In the rows, 128 means zero.
Turns, then the turns between two rows, first turn first; the first pair answered
sodo (before |-> after):
[141 119 137 147  95 114 118 129 106 128] |-> [143 122 136 147  98 115 116 126 106 128]
[153 148 137 117 170 141 121 136 157 133] |-> [144 122 140 120 169 134 148 147 158 144]
[123 127 137 135 200 107 104 108 115 163] |-> [117 119 137 136 197 108 116 107 115 164]
[125 135 144 125 171 129  94 126 131 102] |-> [151 143 118 117 168 121  99 146 134 141]
durir (before |-> after):
[104  56 162 126 160 108 169 158  96  76] |-> [140 137 151 129 192 118  61 160  77 104]
[111 160  99 122 134 140 112  94 155 151] |-> [116 147  99 113 100 146 146  97 161 129]
[156 132 132 133 153 116 123 139 125 173] |-> [176 134 128 118 103 127 146 143 129 143]
Pib (before |-> after):
[143 147  76 139 166 129 102 114 149 208] |-> [141 167  88 140  68 142  89  81 104 171]
[ 97 136 108 136 109 124 148 109 129 169] |-> [102 136 110 135 122 123 135 114 128 179]
[123  75 138 132 170 101 164 156 123 157] |-> [126 104 159 129  98 104 121 149  62 147]
toluv (before |-> after):
[183 147 132 106 151 145 127 164 156 104] |-> [137 139 174 125 120 136  84 139  87  90]
[ 96 117 118 130 126 112 147 126 108 159] |-> [123 126 106 115 137 117 161 140 136 160]
[144 177 135 108 138 142 105 113 114 102] |-> [104 163 140 118 134 136 108  85 113 105]
nager (before |-> after):
[145 111 160 120 159 122 168 171 138 157] |-> [173 166 143 119 150 145 143 151 174 137]
[118 118 102 131 142 104 130 135 138 171] |-> [125 139  91 135 141 118 120 120 153 159]
[135 114 130 125 113 127 151 146 137 145] |-> [131 134 126 130 124 142 138 125 157 124]
Then:
Between the rows of a pair lie 2 to 3 turns.
[ 96 107 134 124  95 103 140 120  70 154] |-> [101 165 123 132 139 142 107  79 140  87]  sodo then Pib then sodo
[134 170  86 133 121 161 150 114 183  80] |-> [102 161 132 144 146 156 118 117 152  45]  toluv then durir then sodo
[143 119 144 116  51 120 135 155  71 137] |-> [158 168  99 119  52 146 131 112 139 129]  durir then Pib then nager
[113 136 120 129 142 123 117  94 170 162] |-> [129 141 120 122 163 128 111 109 172 152]  nager then toluv then nager
[151 129  92 125  87 128 146 129 108 177] |-> [152 137  93 128 108 124 121 128 105 194]  durir then durir
[105  91 115 138 133 140 136 106 170 166] |-> [171 135 123 112  83 152  96 144 132 147]  toluv then Pib
[111 144 124 144  97 126 101 122  79 141] |-> [ 83 127 104 154 124 121 126 102 104 155]  toluv then durir then nager
[ 98 107 127 144 164 127 115 106 149 139] |-> [130 121 136 135  75 140 109 112 111 116]  Pib then durir
[156  75 119 103 137 120 208 186 154 140] |-> [132  79 157 118 205 108 143 196 117 147]  durir then sodo then toluv
[148 171  89 116  76 132 105  93 124 155] |-> [ 97 108  96 127  85 115 165  79 128 157]  toluv then durir
[ 91  92 122 141 146 120 170 106 152 154] |-> [142 130 113 120  71 142 163 111 150 110]  durir then durir
[162 152 117 118 117 127 106 143 113 148] |-> [117 109 143 135 104 136 148 116 116  92]  durir then sodo
[120 105 127 125 151 144 170 118 179  75] |-> [192 140 133 100 134 139 120 183 131  95]  toluv then sodo then Pib
[199 190  81 117  83 142  94 138 141 157] |-> [ 85  81 119 149  39 118 172  96 101 134]  toluv then durir
[137 166 138 122 159 141  99 135 132 109] |-> [ 88 119 150 134 160 124 124 119 108 131]  nager then sodo then toluv
[152 149 135 114 108 122  91 158 128 120] |-> [149 135 125 116 153 124 113 163 168 126]  Pib then Pib
[182 150 144 129 119 150  96 170 102 133] |-> [169 108 139 128  84 156 171 152 126 108]  Pib then nager then nager
[114 140  91 131 172 115 110 111 151 204] |-> [138  95 123 106  68 137 197 136 139 103]  toluv then durir then sodo
[121 127 123 145 202 123 127 120 177 135] |-> [142 164 153 140 120 137  67 113 106  99]  durir then Pib then toluv
[142 158 146 143 152 143  88 157 134  66] |-> [ 98 132 150 156 122 139 107 119 124  56]  toluv then durir
[103  80 142 137 149 127 194 120 161 105] |-> [159  90 164 117 146 119 163 190 112 122]  toluv then Pib then durir
[101 137 115 140  52 132 128  84 115 132] |-> [121 121 127 135 208 132 128 140 181 119]  Pib then toluv then nager
[148 141 115 115  69 136 140 120 127 130] |-> [149 126 120 117 152 118 122 154 120 181]  nager then Pib then nager
[112 108 139 135 155  97 115 161  98 158] |-> [138 134 149 122  85 126 121 145 105  84]  sodo then sodo then durir
[ 83 103 149 150 172 122 118 117 117 127] |-> [107 143 142 144 144 123  75 120  90 147]  Pib then sodo then nager
